Rotation paths and how fast each direction turns (degrees each step):
Each turn is a multiple of 5 degrees from 10 to 175, or 0.
Each row of a path follows its step; steps can be skipped.
path 1
step 2: [ 0.12  0.32 -0.52 -1.28  1.40 -0.36  0.08 -2.04  0.94 -0.62 -0.98 -0.30
 -0.36  0.31 -0.58  1.43 -0.42 -1.00  0.66 -1.87 -2.53 -1.50  1.56 -0.31
  0.99 -1.98 -2.65  1.14  1.00  0.53 -0.98  1.36  0.04 -0.09  0.11  1.93
  3.07  0.94  1.01  2.70 -2.44  0.24 -3.77 -2.95 -1.89  0.09 -0.19 -1.38
  0.09  1.87  0.36 -1.07  1.00 -1.92 -1.40 -1.66 -0.22  0.42]
step 4: [ 0.71 -3.23 -0.59 -0.74  1.75 -2.01 -1.21  1.15 -0.82  0.84  0.31  1.67
 -0.73  0.47  0.04 -0.37  0.10 -0.61 -0.63  2.26  1.49  0.40 -0.80 -2.12
  0.49  1.16 -0.40  0.66 -1.78  2.07  1.56  4.16  0.46  1.28  0.29 -1.87
 -1.67 -0.88  0.50  0.93  0.45  0.44 -0.55  1.57  1.26 -2.50  0.41  0.28
  0.80 -0.79  0.41 -0.06 -1.91 -0.73 -3.37 -0.97 -2.67 -1.23]
step 14: [ 0.36  1.67  1.46 -0.41  0.68  1.83  0.86  2.11 -0.72 -1.00  3.73  1.77
 -0.29  3.13 -0.75  0.35  0.75  3.26  1.36 -1.99 -1.47 -0.81  0.17 -0.72
  0.38  0.17  0.64 -0.05 -0.04 -0.85 -1.83  3.87  0.25  1.30 -1.11  1.47
  0.94 -0.17 -1.12 -0.35  1.96 -2.25 -0.39  0.82  0.28 -0.21 -0.64  0.78
 -0.08 -2.13 -1.18 -1.58  0.23 -1.66  1.41  0.83  1.27 -0.64]
step 16: [-0.65 -3.41 -0.51  2.21 -1.01 -1.93  0.70 -0.56 -1.89 -2.76 -0.60  0.81
  2.00 -1.91  0.09  1.09 -0.21  0.46 -1.83 -1.25  1.07  2.50  2.37 -1.53
  0.08 -0.94 -1.99  0.50  1.93 -1.20  1.54  0.28 -0.97 -1.27 -1.55  1.54
 -1.46 -0.69 -1.05 -1.80 -0.38 -1.29 -2.11 -1.75 -1.64 -1.55 -1.59 -0.43
 -1.43 -0.77  0.13  1.07 -0.08  0.94 -0.85  0.35  1.29  1.57]
step 19: [ 0.08 -0.23 -0.30 -0.36 -0.51  2.70 -0.89 -0.09  1.35 -0.40  1.68 -1.10
 -0.09  1.14 -2.64 -1.94  1.81 -0.05 -1.03 -0.84 -0.56 -0.23 -0.16 -1.75
 -0.50 -0.60 -0.66  0.33 -0.01  2.12 -0.15  1.03 -1.28 -5.82  0.14  0.23
  2.82 -0.65  0.83  1.14  1.23 -0.47  0.54 -3.05  0.79  2.14 -0.63  0.90
  0.82 -0.19  0.61 -1.37  0.92  0.20  1.24 -1.51  1.04  1.75]
step 23: [-0.96 -0.64 -0.75  0.93  3.04 -0.50  0.98  2.42  1.86  1.89  3.25  0.08
 -1.53 -1.84  3.38  0.52  1.96 -1.00 -0.17  1.22 -0.35  1.65 -1.58  1.20
  0.67  1.42  1.70  2.10 -0.05 -0.21 -0.82 -0.96 -1.06 -1.04  1.25 -0.13
  1.97  0.80 -1.59  1.09 -2.01 -1.98  0.99  0.42  0.42 -0.23  0.42  2.63
  1.25  0.79 -1.86 -0.13 -1.13 -0.56 -1.54 -0.34 -0.28  0.89]
step 24: [ 0.56  0.07 -1.55  0.20 -0.30  2.44 -2.92 -3.29 -1.17 -2.23  1.13 -1.72
 -1.53  0.14  0.80 -2.46 -1.26  0.26  1.39 -0.91 -1.27 -1.76  1.34 -1.63
 -0.33 -0.75  0.20  0.62 -0.69 -1.38  1.89 -3.48 -0.24  0.56 -2.75 -0.88
  2.52  0.92  0.27 -0.27  0.83  0.27  1.38 -0.39  1.20 -1.44  0.30  1.20
  1.17 -1.32 -0.92  2.23  1.25 -0.33 -0.74  0.32  0.08  1.35]
step 27: [-2.19 -2.20  0.66 -0.92  1.03  0.84  0.44  2.88 -1.06 -2.57 -1.22  2.38
  0.94 -1.42 -1.37  1.85 -0.88  3.14  0.05  0.10  0.31  1.06  2.08 -0.58
  0.63  2.32  0.78  1.10 -2.60 -0.17  0.92  1.27 -0.74 -0.03 -0.98  0.58
  2.22  1.03  1.58  0.09  0.81 -1.38  2.64  0.21 -2.44 -0.24 -0.31 -1.31
 -0.22  1.03  1.56 -0.57  1.01 -1.10 -1.86  0.87 -1.34  0.67]
step 34: [ 0.12 -1.88 -2.18  1.00  1.74 -2.84  1.07 -1.75 -1.01  0.55 -0.27  0.64
 -0.12 -0.73  2.76 -1.04 -0.43  1.75 -3.01 -0.05 -2.06 -0.27 -2.07 -0.15
 -0.27  0.09 -2.65 -0.65  0.35 -1.26 -0.38 -1.86  0.62 -0.34  1.60  0.86
  0.06  0.78 -0.61 -0.05 -3.81  1.19 -2.10  0.18 -1.61  0.23  2.15 -0.18
 -0.29  0.17 -1.38 -0.05  0.11 -3.40  0.68 -0.44  1.15 -0.54]
Directions:
[ 0.33  0.29 -0.20 -0.18 -0.77 -0.20 -0.37  0.49 -0.27  0.07  0.78 -0.22
  0.14  0.48  0.35  0.47  0.13  0.54 -0.45  0.56  0.26  0.17  0.03 -0.57
  0.28  0.44  0.17  0.21  0.27  0.22  0.36 -0.82  0.19 -0.11  0.11  0.14
 -0.26  0.44  0.12 -0.18 -0.26  0.12 -0.38 -0.53 -0.13  0.17 -0.24  0.34
 -0.21  0.33  0.08  0.41 -0.03 -0.14 -0.59  0.12 -0.33 -0.72] | 60
[-0.04 -0.35  0.48  0.28  0.03  0.11 -0.57 -0.33  0.23  0.28  0.31 -0.70
 -0.75 -0.30  0.10  0.17 -0.26  0.34  0.12 -0.06 -0.15 -0.46  0.33  0.02
 -0.32  0.74  0.06 -0.38  0.25 -0.07 -0.29  0.67  0.37  0.10 -0.01  0.29
  0.52 -0.27  0.43  0.05  0.05  0.36 -0.40 -0.58  0.57  0.43 -0.07  0.14
 -0.20 -0.67  0.43 -0.18 -0.42  0.26 -0.12  0.50  0.17 -0.35] | 65
[ 0.62  0.35  0.04 -0.30 -0.13  0.16  0.60 -0.67  0.80 -0.07  0.13  0.35
  0.13 -0.03 -0.21 -0.30 -0.04 -0.19 -0.38 -0.17  0.04  0.69  0.20  0.22
  0.15  0.18 -0.25  0.06  0.35 -0.31 -0.84  0.00  0.32 -0.01  0.15 -0.55
  0.14  0.16  0.34  0.05  0.19  0.65 -0.51 -0.71 -0.05  0.10 -0.08 -0.53
  0.01  0.13  0.26  0.68  0.56  0.24  0.31 -0.18 -0.41  0.01] | 110
[ 0.12 -0.30  0.12  0.45 -0.02  0.33  0.46  0.18  0.56  0.74  0.20 -0.57
 -0.42  0.77 -0.50 -0.88 -0.48 -0.65  0.20  0.05 -0.12 -0.17  0.25 -0.29
 -0.15  0.00 -0.01 -0.18 -0.02 -0.21 -0.28 -0.62 -1.00 -0.01 -0.35  0.26
 -0.31  0.20  0.06 -0.49 -0.31 -0.30  0.08 -0.04  0.13 -0.07 -0.16  0.10
  0.33  0.21  0.18 -0.01  0.14 -0.05 -0.28  0.44 -0.28 -0.01] | 60
[ 0.66 -0.19  0.03 -0.24  0.12  0.40 -0.04  0.00 -0.72  0.09  0.12  0.58
 -0.23  0.29 -0.55 -0.01 -0.48 -0.23  0.16 -0.10  0.37 -0.34 -0.15  0.14
  0.49 -0.34  0.24  0.32  0.41 -0.87  0.62  0.66  0.35  0.43 -0.02  0.34
 -0.01  0.19 -0.52 -0.13 -0.32 -0.37 -0.78 -0.34  0.21 -0.42 -0.15 -0.13
  0.04 -0.34 -0.16  0.22  0.09  0.30 -0.50  0.00 -0.07  0.29] | 175
[-0.27  0.52 -0.01 -0.19  0.01  0.01  0.17  0.50 -0.45  0.57  0.26  0.05
  0.02 -0.56  0.42 -0.26  0.43 -0.67  0.02  0.44 -0.15 -0.45 -0.40  0.24
  0.50  0.56 -0.01 -0.23  0.09 -0.26 -0.72  0.04 -0.06  0.50 -0.53  0.31
  0.28  0.54 -0.40 -0.65  0.33  0.41 -0.37 -0.04  0.05  0.10 -0.18  0.13
 -0.58  0.30 -0.37 -0.35  0.05 -0.30  0.49 -0.20  0.21  0.19] | 125
